In the data rows, 128 means zero.
Here are some points:
[184 102 179 124 125  90 154  89 168 176 162 151 125 176 171  82]
[116 171 153 107 159 124 180 123 125 176  85 186  99  98  85  99]
[116 119 102 184  99 107 111 175 108  91 136 117 108 107 111 150]
[107 128 110 115 176 124 146 140  99 134 102  91 134  98 102 168]
[107  85 119 107  99  99 146 149  73 159  94 126 125 176 102  99]
[116 137 162 158 159 142 163 166  82 108 128 108 125 107 128 133]
[141  77 170 124 116  73 189  72 125 185 102 177  91 115 162 185]
[133 180 119 115  90  82 146 166 150 151 145 160 116  98 137  99]
[ 99 128 119 115 133 133 120 183 108  91  85 126 125 115 111 168]
[167  77 162 158 108  73  86 183  99 125 145 134  82 133 137  82]
[124 128  85  89 185 124 154 115 176 159  76 134 108 115 102 125]
[ 99 111 136  81  90  90 146  72 176 176  94 100 185  81  94 176]
[159 180 188 150 159 107 129 140 185 185 136 186 108 124 111 116]
[184  94  93 132  82 133 103 106 133  91  85 100 116 167 128 142]
[159 154 145 150  90 116 137 149  99 168 145 126 159 124 119 107]
[159 111 188 184 176  99 171 115  99  82 145 100  99 176  85 168]
[ 73 102 102  98 185 124  86 123 142  73  85  74 185  90 119 168]
[167 162 136 150 150 176 163 106 125 116 171 143 116  98  94 125]
[ 99 188 188 175 168  90 180 183 150 168 171 186 134 184 154 176]
[150  94 188 175  99 142  86  72 185 151 188 168 108 167 188 159]
[133 137 188 167 142 150 111 123 133  99 179 143 134 176 179  82]
[ 90 137 102  81  73 167  86  80 168  73 119 143 108  98 171 125]
[ 99 154 145 167  99  82 180 140  90  73 171 108  91 133  94 168]
[184 128 136  81  90 185  86  97  90 134 119  91 185 184 137 168]
[141 128 119  89 108 116 103 115 116  99 136 143 125 133  94  90]
[159  94 136 107  82 142  86 106  90 108 119 134 108 124 102  99]
[116 102 119  98 133 142  86 158  82 116  76 117 125 141 119  90]
[124 119 110 107  82  99 103 115 108 176 136  83 116  98  94  82]
[124 119 145 167 125 133 189 149 108 168  85 134  74 141 154 185]
[124 171 119 141 116 133 163 175 108  82 119 151 116  98  94 142]
[124 188 162 141 133 116 146 106 159 125  94 177 108 107 162 168]
[116 137 145  72  82 150 146 175 185  91  94 134 142 133  94  90]
[ 99 188 145  98 108 107 154 140 142 159  94 168 134 141 145 133]
[ 90 119 102 107 116 116 111 149 116 108 171 108 168 124 111 116]
[133 145 102 184  73  73 154 175  82 168 136 134 108  73  76 125]
[107 111 110  72 116 124  86 158 116  82 111 168 125 115 137 107]
[141  94 127 115  90 133 103 115  99 159 102 108 134 150 111  99]
[107 102 145 132  99 167  94 123 133 125 154  83 185  90 162 168]
[ 99  94 102 150 116  99 120 106  99 159 128  91  99  81 119 116]
[150 128 119 158 125 142 137 149  99 142 162 108 142 133  94 133]
[167 128 102 141  82 176  94  97  82  99 119 117 134 176 119 107]
24 more points follow, each with its number after it:
[141 102  93  72 116  99 180  97 108 159 179 117 125  81 188  82] 0
[176 111 127 175 108 150  94 106  82  91 171 100 151 133 162  90] 1
[184  85 110  89 108  99 137  80 116 185  94  74 177 176 145 116] 2
[107  94  93  72  99 150 137  97 159  82 119 151 151  98 162  90] 3
[116 171 136 124 133 159 120 149 125  99 111  83 151  98 111 125] 4
[107 162 110  81 125  99  94 183 150  91 119 143 134 124 128 133] 5
[ 90 119 127 167 108  99 120 175  99  99 102 134 134 124 128 133] 6
[124 102 102 167 108 159 129 123  73 108 179  83 151 115 128  82] 7
[ 73 128 102 184 133 124 111 175  99  91 119 151 142  90 111 125] 8
[167 137 188 158 176 107 103  97 185 185 188 151 177 184 188 168] 9
[124 102 119 132 108 150 120 140 108 108 162 117 116 115 102  99] 10
[176 119 136 184 133 167 129 166 116 142 171 108 125 133 145 142] 11
[124 154 145 107 133 124 154 123 133 125 102 168 108  98 137  99] 12
[ 99 145 110 107 159 107 137 115 125 159 136 126 108  81 154 142] 13
[ 99  85 145  72  90 185  86 183 185 116 188 100 185 124 179 176] 14
[107 137  85 115 142 150 129 132 116 142  85 100 125 133 119  99] 15
[ 90 188 179 175 176 142 180 158 116 116  94 177 108 107 102 185] 16
[116 102  85 107 168 150 137  80 176  82  76  91  99  73 188  82] 17
[ 99 102 127 158 168 133 146 123 133 116 162 100 142 133 137 133] 18
[159 102 110  98  90 167 111 149 125 168 136 100 185 158  76  90] 19
[124 128 136 132 142  90 189 140 185 116 145 186  82 176 154 159] 20
[116 137 162 184 125 116 120 183 108  91  94 177 151 107 111 133] 21
[150 111  85 167  90 185  94 106 125  99 128 117 151 141 111  82] 22
[ 90  94 136  98 150 159  94 123 116 134 119 100 177 107 119 176] 23
Which three of these numbered points are nearest to each point below, looking only along the 5 directions in which the first points spread most? Their numbers follow each, nearest first.
[ 73 188 153 150  90  90 189 183  99 176 128 168  99  73 128 185] > 16 13 21
[ 99 145  93 107 133  99  94 123  99 159 128 100 134 158 111  90] > 15 19 10
[184  94 170 124 125 142 103 115  90 168 162 117 185 176 111  90] > 1 22 19
[116 119 127  98  90 185 111 115 150 108 154  91 168 150 188  99] > 14 22 3
[ 99 119 145 175 142 150 120  97 142 116 171 108 125 133 145 150] > 18 11 23
[184 119 110 167  73 116  77  80  73 176 171 126 177 158 102 133] > 1 19 7
[184 128 153  98 108 185  77  97 116 159 188  83 185 176 188 116] > 1 22 14
[116 137  93  89 108 159  94 123 159  99 111 143  82 133 188 107] > 3 17 5
[184 145 153  81 142 159 103 115 159 176 162  83 116 124 102 133] > 0 19 13
[167 119  76  72  82  99 189  80 168 142  76 168  91 107 188 133] > 0 13 12
[159 188 188  98 168 133 154 158 185 185 102 186  91 184 137 159] > 20 12 9
[176  94 119 175 159 124 163  72 125 185 179 126 177 158 154 150] > 9 11 18
[159 128  93 115  99 133 154  80  90 116 171 160 108 124  76 116] > 10 0 19
[141 154 179 158 176 116 120  89 168 134 111 160  91 107 162 150] > 20 9 13
[107 111  76 141 176  73 189  97  90 142  85 143 177 141 179 116] > 13 0 15
[141  85 119 115  82 133 129 115 116 108 136 143 108 141  76  82] > 19 10 22
[124 102 102  98 125 185  94  80 168 125 111  91 134 158 162 125] > 14 17 3
[133 188 179  89  99 107 120 166 125 168 171 160 108  81 154  99] > 12 20 0
[141 137 136 150 133 124 103 106  73 134 111 117 134 115 128 125] > 10 18 6
[176  94  93 184  90 142 103  80  73 116 111 160  91 167  76  73] > 7 19 10
[107 188 170 132 108 107 163  97 142 142  85 186  82 141 111  99] > 12 20 13
